Each row has a name. Each piece below is followed by the name of the row it came from, unless a question asks for something else. Each question is about the rows just above it. Places in a row count from 0.

[142 109 127 122] : vesus
[ 64  65 136 116] : gudu
[114 117 129 117] : Geda
[ 56 152 124 125] : Tuda
[153 190 140  71] : duf
[115 133 124 137] : gis
[ 92  93 139 118] : sis
[106 175 146 134] : pures
[153 123 122 134] : zefut
[117 117 113 129] : ras
key -> tag
[65] -> Q970
[134] -> Q318
[116] -> Q663
Join gudu by its entry at place 3: => Q663
gudu without one entry, shuffled: [136  65 116]. Gone: => [64]
Put [129 117 114 117] back in order: which row is it? => Geda
which: [114 117 129 117] => Geda
Which row holds these entries in another order? [ 92  93 118 139] => sis
Shuffled zefut with one entry gone: [123 153 134], missing => [122]

[119  98 100 107]  ziget
[143  89  75 143]  Dar
[137  64 176 136]  nal
[185 184  72 206]  kip
[184  72 184 206]  fosa
[ 75  69 212 151]  nid
[ 99  55  43 144]  sepe
[186 187 199  95]  zifud
[196 114  79 203]  gama
nal without one entry, shuffled: [137 176  64]. Gone: => [136]
Shuffled ziget with one entry gone: [107 100 119], missing => [98]
Which entry of zifud is missing from [ 95 186 199]? => [187]
key -> tag
[143] -> Q980
[79] -> Q468
[176] -> Q420
[142] -> Q853
[75] -> Q719
[100] -> Q98
[199] -> Q78
[76] -> Q531
The tag of Dar, keyed by place 2: => Q719
gama without one entry, shuffled: [196 203 114]. Gone: => [79]
Which row holds these entries in another order? [206  72 184 185] => kip

[123  99 154 185 117 104 140 127  99  82 129 170 102 121 102 152 185 157
 107  81 127 142 100 123 128 125 132 139 147 161 156  99 123  80 181 134] -> talor
[157 153 186 159  91 154 122 184 138 108 118 152 108 103 102 153 141 149
 103 114 135 141 149  93 108 127 139 164 153 125 113 109 136 105 145 100] -> mon
[ 98 147 163 138 106 143 143 139 177 153 131 158 113 139 100  73 160 122
 109 130  85 146 113  82 115  97 109 132 126 164 192 148 156 146 163 111] -> kipof
[133 137 172 185 102 138 151 150 120 104 142 157 107 103  94 147 150 148
 103 141 120 139 149 105 121 123 130 152 153 144 124 126 142 108 148  88] -> luto
Table of tags by key:
[181] -> Q619
[100] -> Q991
[139] -> Q937
[184] -> Q258
[127] -> Q155
Look up the entry of talor at place 7 in the table: => Q155
Shuffled kipof with one entry gone: [146  98 138 163 153 139 192 147 177 126 113 106 164 160 163 143 132 143
 109  85 109 158  73 122 139 146 130  82 131 100 113 156 111  97 115], missing => [148]
which: [133 137 172 185 102 138 151 150 120 104 142 157 107 103  94 147 150 148
 103 141 120 139 149 105 121 123 130 152 153 144 124 126 142 108 148  88] => luto
[123  99 154 185 117 104 140 127  99  82 129 170 102 121 102 152 185 157
 107  81 127 142 100 123 128 125 132 139 147 161 156  99 123  80 181 134] is in which row? => talor

[149 169  84 145 198 126 163 120 158 117 110 143 115 167  83  99 185]  Ruviz
[146 145  92 145 172 136 163 131 158 148 120 143 152 167  90 110 159]  tilit
[124 169  79 145 180 126 169 125 158 148  97 143 131 167 103 104 173]  domug
[146 169  83 153 135 108 163 110 158 148  74 164 115 167  80  99 204]  suma
[146 169  84 145 125 126 148 120 158 143  93 143 104 142  90  85 215]  Lota
[128 178  75 145 172 126 163  98 158 117  87 143 112 145  90  98 185]  rareg
[146 169  84 145 198 126 163 120 158 117 110 143 115 167  83  99 185]  mumo
Table of tags by key:
[131] -> Q73
[119] -> Q415
[126] -> Q948
[125] -> Q366
[120] -> Q198
[99] -> Q771
[98] -> Q830
The tag of domug, keyed by place 7: => Q366
which: [146 169  84 145 198 126 163 120 158 117 110 143 115 167  83  99 185] => mumo

[190 199  79  83 138] -> Didum
[ 96  92  88  92 129] -> los
[ 83 190 200  79 138] -> goda
[141 144 150 144 106] -> gukas
[190 199 170 201 115] -> negez
[201 170 198 190 115] -> reril
Put [115 170 201 190 199] back in order: which row is it? => negez
Shuffled goda with one entry gone: [200 138  83 190], missing => [79]
Put [138  83  79 199 190] back in order: which row is it? => Didum

[148 103 127 144 154 129 102 158 150 125 132] : teseb
[147 150 158 126 144 154 126 132 129 127 102] : bido
[126 148 129 102 126 127 144 132 154 158 150] : dozat
Put [150 125 132 148 103 127 144 154 129 102 158] back in order: which row is it? => teseb
[132 148 103 127 144 154 129 102 158 150 125] is which row reordered? => teseb
Which row holds these entries in another order? [102 126 126 127 129 132 144 147 150 154 158] => bido
Which entry of teseb is missing from [129 103 150 125 158 127 144 132 148 154]? => [102]
[150 158 154 132 144 127 126 102 129 148 126] is which row reordered? => dozat
Which row holds these entries in another order? [132 129 127 102 147 150 158 126 144 154 126] => bido

